48,63,-12,-17,17,18
59,-60,-24,-52,68,-13
2,10,6,-10,23,-21
-8,-26,-19,36,25,-6
-9,4,-36,28,29,0
5,26,55,15,22,-47
27,21,26,-9,13,-12
-2,-15,-36,25,27,4
->
17,18,48,63,-12,-17
68,-13,59,-60,-24,-52
23,-21,2,10,6,-10
25,-6,-8,-26,-19,36
29,0,-9,4,-36,28
22,-47,5,26,55,15
13,-12,27,21,26,-9
27,4,-2,-15,-36,25

14,4,-30,71,-59,34,0
-82,70,28,75,-65,37,20
-7,-2,-34,-85,48,19,29
-89,50,65,55,-70,13,-46
->
34,0,14,4,-30,71,-59
37,20,-82,70,28,75,-65
19,29,-7,-2,-34,-85,48
13,-46,-89,50,65,55,-70

14,37,15,66,-3,12,-26,-24
31,-8,-54,16,1,-25,3,-2
-25,18,-13,-21,-18,35,2,-18
-5,27,-24,30,6,33,23,-8
81,10,-2,82,35,-22,-14,-15
13,-4,-32,49,15,26,13,-8
5,-58,-17,-49,-35,-38,6,20
-9,-9,-18,-18,-23,8,23,31
0,30,3,16,11,-4,-15,-27
25,15,27,5,11,0,-1,14
->
-26,-24,14,37,15,66,-3,12
3,-2,31,-8,-54,16,1,-25
2,-18,-25,18,-13,-21,-18,35
23,-8,-5,27,-24,30,6,33
-14,-15,81,10,-2,82,35,-22
13,-8,13,-4,-32,49,15,26
6,20,5,-58,-17,-49,-35,-38
23,31,-9,-9,-18,-18,-23,8
-15,-27,0,30,3,16,11,-4
-1,14,25,15,27,5,11,0

-25,23,-69,-52,13,-14,7,5,-34
-1,-27,24,2,56,-22,36,77,-70
5,45,-78,12,-41,-8,-47,-31,33
10,-39,48,-1,-30,3,-45,-17,38
18,-13,2,46,-20,26,34,11,42
16,47,26,-33,48,-12,-60,-11,-8
-46,-28,-72,-82,-8,-38,12,16,-35
-34,-36,49,-66,27,-40,-5,15,-66
-75,14,81,-9,26,-50,-31,17,0
-51,26,23,16,-44,22,-70,-42,59
->
5,-34,-25,23,-69,-52,13,-14,7
77,-70,-1,-27,24,2,56,-22,36
-31,33,5,45,-78,12,-41,-8,-47
-17,38,10,-39,48,-1,-30,3,-45
11,42,18,-13,2,46,-20,26,34
-11,-8,16,47,26,-33,48,-12,-60
16,-35,-46,-28,-72,-82,-8,-38,12
15,-66,-34,-36,49,-66,27,-40,-5
17,0,-75,14,81,-9,26,-50,-31
-42,59,-51,26,23,16,-44,22,-70

-27,-14,66,28,-5,7,0,-48
25,-7,-81,1,2,-14,-51,25
-31,-32,3,-22,-2,-33,37,41
-9,9,-5,12,-8,-24,-3,4
27,-19,-8,1,4,1,-14,32
3,-2,-41,-32,-11,-15,-7,-2
35,-4,-41,-5,7,-4,26,-29
30,1,-45,-58,-1,10,-15,-7
-18,7,85,-9,-2,26,-21,8
->
0,-48,-27,-14,66,28,-5,7
-51,25,25,-7,-81,1,2,-14
37,41,-31,-32,3,-22,-2,-33
-3,4,-9,9,-5,12,-8,-24
-14,32,27,-19,-8,1,4,1
-7,-2,3,-2,-41,-32,-11,-15
26,-29,35,-4,-41,-5,7,-4
-15,-7,30,1,-45,-58,-1,10
-21,8,-18,7,85,-9,-2,26

-33,-2,-2,-2,-32,54,-35,-35,56,52,-34,-32,-32,0
67,1,0,-2,59,-58,70,69,-64,-57,65,65,59,-4
-10,-2,-2,-2,-11,28,-11,-11,28,27,-11,-10,-11,-1
44,0,0,-2,39,-32,46,45,-37,-31,42,43,38,-3
44,0,0,-2,38,-33,46,45,-37,-32,43,43,38,-3
21,-1,-1,-2,17,-7,21,21,-9,-7,19,21,17,-2
->
-32,0,-33,-2,-2,-2,-32,54,-35,-35,56,52,-34,-32
59,-4,67,1,0,-2,59,-58,70,69,-64,-57,65,65
-11,-1,-10,-2,-2,-2,-11,28,-11,-11,28,27,-11,-10
38,-3,44,0,0,-2,39,-32,46,45,-37,-31,42,43
38,-3,44,0,0,-2,38,-33,46,45,-37,-32,43,43
17,-2,21,-1,-1,-2,17,-7,21,21,-9,-7,19,21
---
20,10,-28,43,1,-12
25,13,46,-12,25,-70
5,-17,-12,22,3,10
27,17,1,17,-16,28
20,10,-28,43,1,-12
31,13,7,17,-21,36
1,38,20,30,18,-34
20,-4,30,-15,42,36
->
20,10,-28,43,1,-12
5,-17,-12,22,3,10
20,10,-28,43,1,-12
1,38,20,30,18,-34

-22,-3,9,-23,-5
-15,-3,9,-23,-5
-26,-3,9,-23,-5
-9,-3,68,45,-5
-42,-3,9,-23,-12
-26,-3,42,-23,-5
-13,-3,-31,-23,-5
-26,-3,9,-23,-5
-20,-3,-14,-23,-5
-26,-3,9,-23,-5
-26,-3,9,-23,14
->
-22,-3,9,-23,-5
-26,-3,9,-23,-5
-42,-3,9,-23,-12
-13,-3,-31,-23,-5
-20,-3,-14,-23,-5
-26,-3,9,-23,14

-12,-21
12,-26
41,-61
-35,-65
11,26
-14,-17
->
-12,-21
41,-61
11,26

3,-38,-73,55,0,-22,-26,-57
-36,-31,-79,-42,25,0,76,-20
->
3,-38,-73,55,0,-22,-26,-57

71,83,-74,-54,-68,-7,82,-67
-60,-64,61,56,52,-2,-66,54
73,62,-52,-57,-61,-16,67,-56
66,76,-50,-63,-62,-9,64,-54
->
71,83,-74,-54,-68,-7,82,-67
73,62,-52,-57,-61,-16,67,-56

19,-7,19,-7
-37,46,-25,44
-75,82,-54,78
-75,82,-54,78
-28,37,-17,35
67,-52,57,-51
39,-25,35,-26
-47,55,-32,52
-18,28,-9,26
->
19,-7,19,-7
-75,82,-54,78
-28,37,-17,35
39,-25,35,-26
-18,28,-9,26

29,-5,29,26,28,28,-13,30,-3,26,-8,29
68,-42,69,60,66,64,-56,70,-37,66,-39,69
81,-53,83,73,79,76,-72,84,-49,80,-49,83
->
29,-5,29,26,28,28,-13,30,-3,26,-8,29
81,-53,83,73,79,76,-72,84,-49,80,-49,83

28,-11,-34,53,7,19,40,-13,-38,51,-57,22,-63,1,35,-6
18,-17,-48,29,7,46,30,-14,-25,74,-48,18,-54,-8,34,-11
22,81,19,-51,-32,12,-34,-34,-12,43,9,-10,28,14,59,-14
6,-9,-72,8,3,64,8,-22,0,80,-24,17,-29,-18,37,-17
4,-3,-77,5,1,64,2,-25,5,78,-16,17,-24,-20,38,-19
->
28,-11,-34,53,7,19,40,-13,-38,51,-57,22,-63,1,35,-6
22,81,19,-51,-32,12,-34,-34,-12,43,9,-10,28,14,59,-14
4,-3,-77,5,1,64,2,-25,5,78,-16,17,-24,-20,38,-19
